In the rows, zero is written as 128.
One turn sends every row of this set to another row. A few are shown first. Where does it send the rows asked after them?
q629: [137 151 107 120 117 153 109 149 150 136  94 132 106  71 112 119]
q842: [136 128 139 124 124 135 110 144 141 147 121 121  96  89 111 130]
q229: [160 164  97 129 120 130 104 111 157 140 113 154  85  89 125 137]
q17: [126 134 124 118 144  97 130 115 145 141 112 129 102  88 115 135]
q114: [158 160  97 131 123 131 109 106 156 140 112 151  80  88 126 140]
q414: [132 159 128 130 118 121 102 131 162 126 109 164 136  91 129 134]
q548: [134 131 129 143 142 145 104 145 148 125 111 127  98 109 110 136]
q75: [126 143  97 119 135 131 131 118 147 133  84 129  99  64 112 128]
q110: [134 167  94 112 128 117 115 135 156 131  90 149 123  78 117 116]
q994: [160 160 100 132 119 138 105 111 155 142 113 149  80  87 124 138]
q838: [137 155 121 132 146 116 101 145 156 118 110 148 120 120 116 130]
q857: [117 136 123 135 136 116 127  99 155 128  98 147 114  78 126 148]
q751: [140 155 130 112 127 102 105 145 151 139 121 146 124 101 118 121]
q985: [125 135 117 138 160 113 122 120 150 119 102 133 101 108 114 142]
q93: [127 130 138 141 115 156 106 131 153 134 108 140 106  78 122 141]

q548 -> q985
q842 -> q17
q629 -> q75
Where do these go?
q229 -> q994
q93 -> q857

One turn sends every row of this set to another row. A few are shown first. Where does it send the rows asked after them?
q433: [125 123 124 147 132 110 147 130 116 124 128 129 128  92 122 123 130 110
 107 134 129 134 141 119 126 147 142]
q104: [128 130 123 126 148 128 109 152 117 106 141 131 141 138 110 131 126 130
 141 112 133 132 140 138 130 104 126]
q550: [138 121 138 126 122 130 138 140 119 137 136 135 123 150 129 128 108 118
 122 118 126 142 114 116 113  97 139]
q724: [112 158 106 145 140 135 129 122 117 118 138 115 125 112 100 126 133 127
 142 121 143 121 147 134 125 134 134]
q444: [121 133 127 135 115 130 139 118 129 152 147 128 118 121 141 111 122 125
 117  88 107 126 139 136 120 131 117]
q284: [115 151 110 128 139 126 143 120 115 123 131 149 138 128  99 138 137 145
 124 144 120 137 153 121 139 124 137]
q426: [109 140 126 105 148 131 123 122 133 129 131 120 106 133 131 115 126 130
 124  96 116 138 132 137 125 152 114]
q958: [118 146 124 130 115 132 105 124 131 109 130 117 116 126 144 122 115 141
 138 100 111 155 135 129 121 125 117]
q197: [105 148 108 128 141 125 142 117 108 136 144 103 137 123 111 141 146 134
 125 144 118 143 132 116 121 127 120]
q329: [146 122 128 142  97 117 137 127 119 143 119 118 129 127 112 143 111 116
 129 107 117 135 120 107 131 139 124]
q443: [140 142 128 127 137 134 137 125 111 132 122 116 136 125 152 150 103 124
 128  97 118 130 129 129 129  99 135]
q25: [113 130 152 117 156 117 137 118 138 134 129 128 128 119 105 106 111 140
 120 119 124 125 116 130 128 134 126]
q91: [136 130 141 135 144 125 152 142  99 116 126 111 132 134 101 122 108 128
 144 134 124 125 143 133 148 137 142]
q279: [119 141 111 128 132 142 124 121 110 130 144 134 120 124 141 102 125 125
 133 103  79 127 127 109 125 131 122]
q413: [140 152 119 115 128 137 105 111 113 119 124 121 103 107 128 122 132 108
 114 114 119 132 117 120 148 125 136]
q70: [127 144 126 109 149 133 119 125 135 111 125 140 119 122 144 135 124 151
 157 126 126 131 136 120 144 138 124]
q635: [120 111 131 135 137 126 150 138 105 118 115  94 130 107 122 127 133 142
 117 134 118 135 130 121 126 148 132]
q982: [132 138 114 132 154 117 136 139 103 126 135 156 115 130 135 107 119 123
 147 146 118 131 133 117 135 148 126]
q855: [134 145 130 136 144 127 114 118 130 129 122 153 106 113 143 108 122 131
 130 135 112 139 109 128 147 137 119]
q951: [158 138 125 136 128 142 127 116  94 138 127 130 135 120 101 121 123 119
 104 132 116 129 140 133 152 122 134]
q5: [127 143 135 128 119 136 126 137 118 127 127 136 111 133 147 112 130 153
 149 123 107 143 150 137 133 153 131]
q754: [140 144 110 137 121 121 136 119  97 116 127 119 141 116 117 133 126 146
 119 131 135 140 128 122 132 169 132]
q585: [122 141 129 127 107 127 126 142 122 122 129 114 147 120 129 145 147 128
 135 122 106 138 123 107 104 112 133]
q302: [138 136 125 133 138 133 121 129 112 121 154 118 137 121 111 125 164 122
 142 117 126 130 130 120 133  98 124]
q372: [131 134 144 121 130 118 148 117 114 127 155 153 115 128 138 110 124 123
 148 115 115 125 122 120 128 142 102]
q798: [135 152 136 107 124 127 137 149 112 137 153 128 122 128 135 144 142 125
 143 117 134 125 126 130 121 146 108]
q613: [129 139 137 124  98 130 144 120 102 128 134 123 125 126 122  91 111 128
 145 126 113 131 154 125 134 129 140]
q496: [140 139 137 119 113 124 133 123 109 134 137 126 138 113 124 133 145 106
 100 117 140 138 133 131 115 117 112]
q622: [161 140 138 123 133 131 149 119 103 127 124 119 124 126 131 123 127 119
 131 118 129 150 126 138 133  90 130]
q34: [158 116 128 132 119 132 141 130 125 148 105 104 122 133 113 121 113 135
 129 136 121 127 124 127 136 123 129]
q313: [108 144 126 122 155 124 142 136 135 123 115 102 138 120 118 143 117 129
 141 131 117 131 114 120 131 120 144]
q952: [111 141 129 130 137 154 142 130 115 121 139 134 122 120 108 130 130 129
 143  98 123 138 131 123 129  90 146]
q759: [151 119 127 131 122 125 138 136 117 139 120 127 142 128 148 127 120 134
 101 127 134 123 114 106 135 140 136]
q920: [132 126 125 136 139 119 143 117 103 140 137 156 110 126 115 110 130 122
 113 105  97 134 117 116 138 146 124]
q729: [122 158 127 146 141 135 123 151 103 131 126 131 136 125 133 119 129 150
 126 130  87 137 115 110 117 128 131]

q104 -> q433
q920 -> q958
Where do these go?
q34 -> q302
q25 -> q413
q754 -> q550
q279 -> q5
q313 -> q951

One turn sends every row of this set to another row. A few are shown first. Where does it send the rows asked after them?
q813: [151 109 139 138 123 133 131 134 131  87 112 142 141 132]
q866: [161 107 154 123 143 125 138 163 117 120 120 138 135 130]
q150: [143 104 132 133 134 125 145 131 144 101  98 141 132 130]
q881: [154  84 144 111 129 155 127 129 135 123 100 147 129 154]
q4: [141 109 137 130  87 130 124 132 132 148 115 145 142 133]
q370: [161 113 146 134 137 134 102 143 118 157 128 147 144 138]
q755: [162  86 135 134  98 135 121 123 123 127 107 125 132 141]
q892: [161 102 154 128 145 122 119 150 116 153 132 134 133 136]
q960: [155  98 151 127 143 134 137 155 114 144 135 131 135 138]
q454: [131  96 145 111 148 131 123 123 144 132 104 156 118 143]
q79: [135  94 157 114 120 133 140 111 140 122 105 157 149 138]
q520: [144 107 131 134 142 133 133 139 130 170 113 140 140 135]
q757: [142  95 154 133 129 142 127  95 124 130 105 134 144 140]
q929: [149 117 128 126 155 133 102 124 126 115 119 145 138 123]
q343: [155 106 139 130 144 123 117 143 129 169 116 142 134 135]
q31: [136 111 144 142 117 124 100 103 124 130 119 145 139 130]
q176: [156 115 139 140 126 147 110 144 114 152 131 146 153 138]
q467: [155 108 126 131 144 115 113 131 122 114 123 126 128 116]
q913: [153 108 112 121 148 125 110 139 137 122 109 141 124 124]
q852: [143 119 136 133 147 120 138 137 136 151  94 146 142 124]
q186: [161 128 137 144 120 134 108 145 116 132 114 151 156 127]
q452: [144  95 147 129  93 124 131 113 132 121 111 145 151 131]
q258: [144 101 158 106 112 149 128 149 128 126 126 156 138 146]
q968: [144 117 126 142 123 135 126 123 142 104  97 152 145 131]
q491: [150  86 146 111 100 134 134 136 139 114 109 154 140 142]
q806: [155  89 141 121 110 122 112 146 125 113 126 137 114 139]
q628: [126 105 163 119 125 127 148 117 130 143 118 140 140 132]

q892 -> q370
q852 -> q866
q913 -> q467
Where do these go?
q960 -> q176
q755 -> q757
q491 -> q452
q150 -> q813
q4 -> q628
q806 -> q31

